Each row has a name. After each piece below comes the name of the row it's from, unless a question asks for something else. Each question is about the rows just above it. Places in a row count from 1.

Columns, left to right: C F K V E N
Dil: [110  77 119  99 127 100]
Lefu: [110  77 119  99 127 168]
Laf: [124 122 102  63 137 140]
balag: [104  88  88 152 101 152]
Fut: [110  75 124 108 119  73]
Nofen: [ 93 137 183 105 122 104]
lisaz: [ 90 119 120  73 117 146]
lir: [ 93 137 183  98 133  94]
kig: [110  75 124 133  98  94]
[108 119] begins in row and place
Fut, 4
Which column holds this, read top down? [ 88 124]
K
Where does [ 98 133  94] start? Give its row and place.
lir, 4
Which column holds [124 104 110  93  90] top down?
C
Which column holds [127 137 101 119 122 117 133] top down?
E
Where does [152 101] start? Give its row and place.
balag, 4
[104  88] begins in row and place
balag, 1

Columns, left to right: Z Q R W H
Zagap: [122 168  75 143  95]
Fes: [169 103 101 139  64]
Sobi: [122 168  75  80 135]
pim: [ 52 124 122 172  53]
Which column holds this, read top down? [103 168]
Q
Where do [122 168  75 143  95] appear?
Zagap

Columns, left to right: D U T G Y B S P M A
vam: [145 128 122 111 140 138 148 137 144 126]
Vofes: [ 84 119 170 123 179 133 134 142 184 135]
Vulan: [116 125 167 107  99 111 145 128 128 118]
tobus: [ 89 130 158 124 142 135 190 137 127 140]
suton: [132 110 145 107  97 126 135  94 118 119]
[190 135] is in which column, read top down?
S
[111 123 107] is in which column, read top down?
G
[123 107] is in which column, read top down?
G
Which column holds this, read top down? [133 111 135 126]
B

Columns, left to right: kezo gorif Vid tik
Lifek: [129 163 127 131]
fonen: [136 124 126 131]
Vizag: [122 128 125 122]
fotuk: [135 126 126  65]
nibon: [132 111 130 148]
bur: [134 128 131 131]
mok: [119 127 130 164]
mogo: [132 111 130 149]
Nat: [132 133 131 115]
sibev: [136 103 148 130]
Where does [130 148] start? Give its row and place.
nibon, 3
[128 126 111 128 127 111 133] is in which column, read top down?
gorif

Columns, left to right: dusul Kan Nad Gon bilo
Peba: [124 125 144 107 144]
zin: [ 83 187 135 107 102]
rilu: [125 108  95 108 144]
vuvig: [138 123 130 137 124]
fulo: [126  74 103 106 192]
Banoz: [125 142 107 101 154]
Suv: [139 156 140 131 131]
Fere: [ 87 151 136 113  86]
Where does [108  95] start? Give its row and place.
rilu, 2
Row and place where [125 144 107] starts:
Peba, 2

Columns, left to right: Lopal Gamol ros Gik mufo Lop dafi raf sokuv Gura
luted: [100 178 111 126 180  89 102 181 172  99]
zevab: [129 126 131 105 126 145 138 118 120 151]
zipu: [112 194 110 128 185  91 101 186 179 103]
zeve: [106 132 112 115 147 114 127 144 134 107]
Mukig: [110 135 139 124 135 117 124 142 139 138]
terut: [126 131 105 126 145 140 130 115 116 156]
bibis: [121 169 117 141 159  98 108 156 156 133]
lisu: [112 188  94 144 182  98  94 180 173 103]
Norom: [144 104 142 142 108 131 121 101 110 119]
Zat: [102 153 113 153 162  77  92 155 146 106]
nol: [126 131 123 137 131 117 119 125 119 137]
tibi: [149 114 129 104 109 160 150  95 102 165]
Which column holds [120 179 134 139] top down?
sokuv
[108 162 131] is in which column, read top down?
mufo
[130 108] is in which column, read top down?
dafi
[129 104 109 160 150] begins in row and place
tibi, 3
[147 114] begins in row and place
zeve, 5
Where does [126 131 105 126 145 138] start? Give its row and place.
zevab, 2

Columns, left to right: Mutap Vozov vedo vav
Vik: [175 136 131  99]
zezo: [175 136 166 100]
zug: [ 79 161 162  96]
[166 162] is in which column, read top down?
vedo
[175 136 131  99]
Vik
[161 162] begins in row and place
zug, 2
Which column holds [100  96] top down?
vav

Columns, left to right: suz Fusu vuki Getom Sinak fovo Lirus
ker: [137 141 161 131 137 154 130]
bafe: [129 128 129 155 192 129 129]
suni: [141 160 131 131 137 154 130]
zud: [131 131 143 147 171 137 131]
Which column holds this, read top down? [154 137]
fovo
Which column holds this, read top down? [141 128]
Fusu
Row and place where [141 161 131] starts:
ker, 2

Columns, left to right: ponu namuv pob kuz
keziz: [124 133 187  87]
ridaz: [136  72 165  74]
vir: [206  94 208 125]
gazip: [186 209 114  95]
padu: [179 159 114  95]
tegub: [186  79 114  95]
gira: [206 205 208 125]
Which column holds this, read top down? [125  95  95  95 125]
kuz
Where do [186 209 114  95] appear?
gazip
[205 208] begins in row and place
gira, 2
[206 186 179] is in which column, read top down?
ponu
[ 72 165] begins in row and place
ridaz, 2
Row and place where [ 79 114] starts:
tegub, 2

Columns, left to right: dis Zevef Laga nakub
sopa: [159  49 200  79]
Lup: [127 156  49 200]
lefo: [127  49 156 200]
[159  49 200  79]
sopa
[159  49 200] begins in row and place
sopa, 1
[127  49 156 200] is in which row?
lefo
Which column holds [200 200] top down?
nakub
Row and place where [156  49 200] starts:
Lup, 2

Columns, left to right: lon sot pazu mapi
vez: [161 147  79 172]
genul: [161 147 167  93]
mopas: [ 69 147 167  93]
libe: [ 86 133  79 172]
[161  69] is in which column, read top down?
lon
Which row holds [161 147  79 172]?
vez
Which column holds this, read top down? [147 147 133]
sot
Which column holds [167  79] top down?
pazu

Columns, left to right: dogot nezed radip ter
dape: [146 104 100 121]
migig: [116 169 117  86]
nege: [175  68 125 149]
gek: [128 119 126 119]
kavaz: [119 138 104 108]
bar: [130 123 123 119]
Ditub: [106 133 131 139]
vos: [135 134  88  91]
ketu: [149 147 109  91]
Fumu: [170 126 132  98]
Which column holds this, read top down? [106 135 149 170]
dogot
[119 138] begins in row and place
kavaz, 1
Which column holds this, read top down? [121  86 149 119]
ter
Which column holds this, read top down? [116 175 128 119 130 106 135]
dogot
[123 131] is in which column, read top down?
radip
[147 109] begins in row and place
ketu, 2

Columns, left to right: futu lan bini naz
dav: [188 170 162 188]
gisuv: [ 60  91  91 188]
Giru: [ 55  85  95 146]
kis: [131 119 122 131]
Teka: [ 79 149 117 193]
Lik: [129 162 138  59]
zosiv: [116 111 146  95]
fazek: [140 102 131 155]
Doka: [60 91 91 93]
Row and place where [ 95 146] starts:
Giru, 3
[188 146 131 193  59  95 155] is in which column, read top down?
naz
Which column holds [193  59  95] top down?
naz
Which column holds [131 193  59  95 155] top down?
naz
Which column holds [149 162] top down?
lan
[170  91  85 119 149 162 111 102] is in which column, read top down?
lan
Which row holds [116 111 146  95]?
zosiv

Columns, left to right: Beza boz figez lok vipu sati
buz: [100 167 126 117  81 116]
Babun: [136 154 124 120 107 149]
Kos: [154 136 120 135 127 133]
Bibid: [133 151 185 116  81 117]
Paka: [137 157 186 121  84 116]
ladin: [136 154 135 120 107 149]
[136 154 135 120] begins in row and place
ladin, 1
Row and place where [185 116  81 117] starts:
Bibid, 3
[154 136 120 135] begins in row and place
Kos, 1
[107 127  81  84 107] is in which column, read top down?
vipu
Where does [116  81 117] start? Give its row and place.
Bibid, 4
The row with [136 154 124 120 107 149] is
Babun
Where does [154 135 120] start? Give its row and place.
ladin, 2

Columns, left to right: Limi Fisar kon lona nes
Mapul: [140 160 117  64 129]
fonat: [145 159 164 137 160]
rin: [134 145 159 163 115]
Where does [145 159 163] start? Give its row and place.
rin, 2
Row and place where [137 160] starts:
fonat, 4
Where does [140 160 117] start? Give its row and place.
Mapul, 1
[140 145] is in which column, read top down?
Limi

Columns, left to right: kerep gosol Karo Fil bov
sal: [ 94 130  82  86 168]
zuk: [190 140 179 142  92]
Molaf: [205 178 191 150  71]
kod: [178 191 205 150 149]
Where does [205 178 191 150] start? Give its row and place.
Molaf, 1
Which column holds [ 86 142] top down?
Fil
[130  82  86 168] begins in row and place
sal, 2

Columns, left to right: mizim gop novef bav loto
sekam: [144 161 148 157 140]
Kal: [125 113 147 157 153]
bokiv: [110 152 148  86  97]
nida: [107 138 151 144 143]
kebad: [116 143 107  88 100]
gamu: [142  95  90  86 112]
popum: [152 150  86 127 132]
Metar: [145  91 111 107 124]
Kegif: [153 121 114 109 121]
dano: [119 138 138 124 135]
mozat: [ 94 141 148 171 163]
sig: [105 143 114  60  70]
[144 125 110 107 116 142 152] is in which column, read top down?
mizim
Which column holds this, read top down? [125 110 107 116 142 152 145 153 119]
mizim
Which column holds [132 124 121 135 163] top down?
loto
Row and place where [152 148  86] starts:
bokiv, 2
[116 142 152 145 153] is in which column, read top down?
mizim
Row and place where [161 148 157 140] starts:
sekam, 2

Columns, left to right: Bugu mebet pegug veges rak bis dasu dizup
bofef: [159 124 166 109  72 168 160 124]
duk: [120 100 159 124 163 134  97 107]
Kavab: [104 186 186 149 160 123  80 174]
Pinep: [149 168  86 163 144 165 129 159]
sigi: [104 186 128 149 160 123  80 174]
Which column holds [174 159 174] top down?
dizup
Where does [186 186] start? Give its row and place.
Kavab, 2
[159 124 163] begins in row and place
duk, 3
Where does [159 124 163 134  97 107] start? Give its row and place.
duk, 3
[174 159] is in which column, read top down?
dizup
Which column holds [ 72 163 160 144] top down?
rak

Columns, left to right: Vofi bidi zem musu
suzuv: [113 199 162  99]
vot: [ 62  52 118 148]
zini: [ 62  52 162  99]
Which column holds [118 162] top down?
zem
[113 199 162  99]
suzuv
Row and place where [113 199 162] starts:
suzuv, 1
Which column holds this, read top down? [62 62]
Vofi
Which column holds [148  99] top down?
musu

Columns, left to right: finir kem nudat kenib bev
bim: [152 128 146  79 173]
vasur: [156 146 143  84 182]
Veso: [ 82  99 172 122 128]
ropad: [ 85 156 117 165 128]
nekez: [105  64 150 104  94]
vadi: [ 95  70 161  95 106]
belup: [147 153 141  91 177]
Kupu: [ 74 155  99 178 195]
nub: [ 83 161 163 164 193]
dega: [ 83 161 163 164 164]
boga: [ 83 161 126 164 193]
zegil: [130  72 138 115 118]
[106 177 195 193] is in which column, read top down?
bev
[ 83 161 163 164 193]
nub

Columns, left to right: nani ratig veg pez
silod: [118 132 147 105]
muros: [ 86 130 139  92]
fedu: [ 70 112 115  95]
niki: [ 54 145 136  78]
memup: [ 77 154 140 110]
pelom: [101 191 158 147]
pezer: [ 93 127 139 109]
Which column holds [ 92  95  78 110 147 109] top down?
pez
Where does [ 86 130] start? Give its row and place.
muros, 1
[ 70  54  77 101  93] is in which column, read top down?
nani

Columns, left to right: Fede ruzum larun tiri Marir zar mitus
sesa: [122 144 115 126 147 136 119]
dodar: [133 144 155 125  65 140 119]
Pes: [133 144 155 125  65 136 115]
fiti: [133 153 133  76 142 136 124]
Div: [121 150 115 125 143 136 132]
Tura: [133 144  99 125 118 136 103]
gided: [133 191 115 125 153 136 143]
pif: [135 115 131 154 140 140 115]
puge: [140 144 115 119 142 129 119]
vopuf: [170  81 115 113 142 136 146]
[147  65] is in which column, read top down?
Marir
Row and place where [153 136 143] starts:
gided, 5

Columns, left to right: bote ginan vufim Vig vip fup neba fumaf
miren: [103  93  94 146 117 106 148 124]
Vulet: [ 93  91 104 153 113  94 102 105]
beni: [ 54  92  59 164  88 163 150  88]
Riguk: [118  94  95 168 195 141  90 142]
Which column holds this, read top down? [148 102]
neba
Row and place where [141  90] starts:
Riguk, 6
[ 88 142] is in which column, read top down?
fumaf
Row and place where [93 94] starts:
miren, 2
Row and place where [118  94] starts:
Riguk, 1

Columns, left to right: dov Soko kasan duvap
tugi: [132 138 133 147]
neper: [179  92 140  64]
betul: [121 166 122 157]
gere: [ 62 204 122 197]
Bef: [104 157 118 176]
Row and place where [204 122] starts:
gere, 2
Which column holds this, read top down? [157 197 176]
duvap
Which column holds [133 140 122] top down?
kasan
Which column holds this, read top down? [179 121]
dov

Columns, left to right: piti Dova lugod Fita nosik
zuki: [109 137 137 128 101]
vus: [108 152 117 138 101]
viv: [111 166 136 117 126]
lazuv: [ 92 166 136 117 126]
Which column holds [138 117 117] top down?
Fita
Where do [111 166 136 117 126] appear?
viv
Where does [117 138] start? Give its row and place.
vus, 3
Which column holds this, read top down? [101 101 126]
nosik
Row and place where [152 117] starts:
vus, 2
Which column holds this, read top down? [137 117 136]
lugod

Columns, left to right: dobuv Fer meb Poge beto kizaf tifu siki
betor: [166 113 136 139 105 115 140 115]
Vinel: [122 130 109 124 135 132 103 148]
Gavod: [178 105 157 117 148 102 179 145]
gam: [136 111 135 146 140 132 108 118]
bon: [126 124 113 123 146 161 105 107]
nibe: [141 138 119 124 115 129 136 131]
zokis: [123 119 114  78 139 119 129 114]
bop: [115 132 151 144  96  88  90 116]
pud: [133 113 124 147 132 104 126 119]
Mev: [114  77 174 111  49 160 142 150]
Gabot: [144 122 128 126 119 129 132 142]
gep: [117  96 151 144 132  86 139 134]
Row and place where [132 151 144  96] starts:
bop, 2
[ 78 144 147 111 126 144] is in which column, read top down?
Poge
[119 114 151 124 174 128 151] is in which column, read top down?
meb
Where does [142 150] start? Give its row and place.
Mev, 7
Which column holds [122 178 136 126 141 123 115] top down?
dobuv
Which column holds this, read top down? [150 142]
siki

Columns, left to right: nul duti Veza pake fatek kegel tel
Lede: [ 68 181 191 188  90 184 195]
lebo: [128  95 118  99 164 144 106]
Meru: [144 107  95 106 112  96 101]
vekib: [134 135 111 139 105 110 134]
ziv: [122 139 111 135 105 138 125]
Tose: [ 95 148 164 151 119 139 155]
[191 118  95 111] is in which column, read top down?
Veza
[128 144] is in which column, read top down?
nul
[135 151] is in which column, read top down?
pake
Where does [135 111 139 105] start? Give its row and place.
vekib, 2

Columns, left to right: tasal vuku vafav modot ziku tof Dat nisi nov Rozun
Les: [157 100 119 119 137 123 141 147 140 104]
kob: [130 124 128 121 123 128 127 135 134 129]
sinu: [157 100 137 123 119 141 147 137  69 130]
[157 100 119 119 137] begins in row and place
Les, 1
Row and place where [123 119 141 147 137] starts:
sinu, 4
[100 119] begins in row and place
Les, 2
[157 100 119 119 137 123 141 147 140 104]
Les
Where does [130 124 128 121 123 128 127 135 134] start? Give its row and place.
kob, 1

Columns, left to right: nuni piz vod Tobog gug mogu
fafo: [ 95 134 137 157 162 169]
minop: [ 97 134  73 181 172 201]
nir: [ 95 134  96  75 174 115]
Row and place where [134  73] starts:
minop, 2
[ 95 134 137 157 162 169]
fafo

Columns, left to right: kila mezep Varak bapa
vuda: [169 128  80 195]
sitif: [178  80 108 113]
mol: [199  62 108 132]
Vom: [139 125  96  97]
kof: [135 180  68  93]
rado: [126 116 166  60]
[128  80 195] begins in row and place
vuda, 2
[169 178 199] is in which column, read top down?
kila

Columns, left to right: vub vugog doni sume Fepe bepod
Gavun: [120 145 146 120 117 117]
fur: [138 155 137 106 137 114]
Kigi: [137 145 126  91 147 121]
Roza: [112 112 137 143  99 125]
nuv: [121  96 111 157 124 149]
nugo: [137 145 126  91 147  85]
tutiv: [121  98 128 146 126 146]
fuv: [137 141 135 131 111 105]
[146 137 126 137 111 126] is in which column, read top down?
doni
Which column holds this, read top down? [121 125 149  85]
bepod

Columns, left to right: zasa remu zoled Sibi Tini fego
nak: [154 101 187 138 111 145]
vodu: [131 150 145 147  91 149]
vipa: [143 123 135 109  69 120]
vevav: [161 173 157  75 176 156]
tad: [176  83  91 183 148 121]
suza: [ 88 130 132 146 179  99]
zed: [112 137 154 102 187 138]
Which column holds this, read top down? [147 109]
Sibi
Where does [123 135 109  69 120] start? Give its row and place.
vipa, 2
Which column holds [132 154] top down?
zoled
[145 149 120 156 121] is in which column, read top down?
fego
[154 102 187 138] begins in row and place
zed, 3
[131 150 145 147] begins in row and place
vodu, 1
Which column holds this, read top down? [157  91 132 154]
zoled

Columns, left to right: Susi Rava turiz taf baf masar nenob pasis
Pepuv: [140 156  63 105 156  63 105 145]
futo: [156 140 150 138 156  63 105 145]
Kogo: [116 153 150 138 151  63 105 145]
[138 138] is in which column, read top down?
taf
[138 156  63 105] begins in row and place
futo, 4
[140 156  63 105 156  63 105 145]
Pepuv
[151  63 105 145] begins in row and place
Kogo, 5
Row and place where [150 138 151  63 105 145] starts:
Kogo, 3
Where does [140 156] start? Give its row and place.
Pepuv, 1

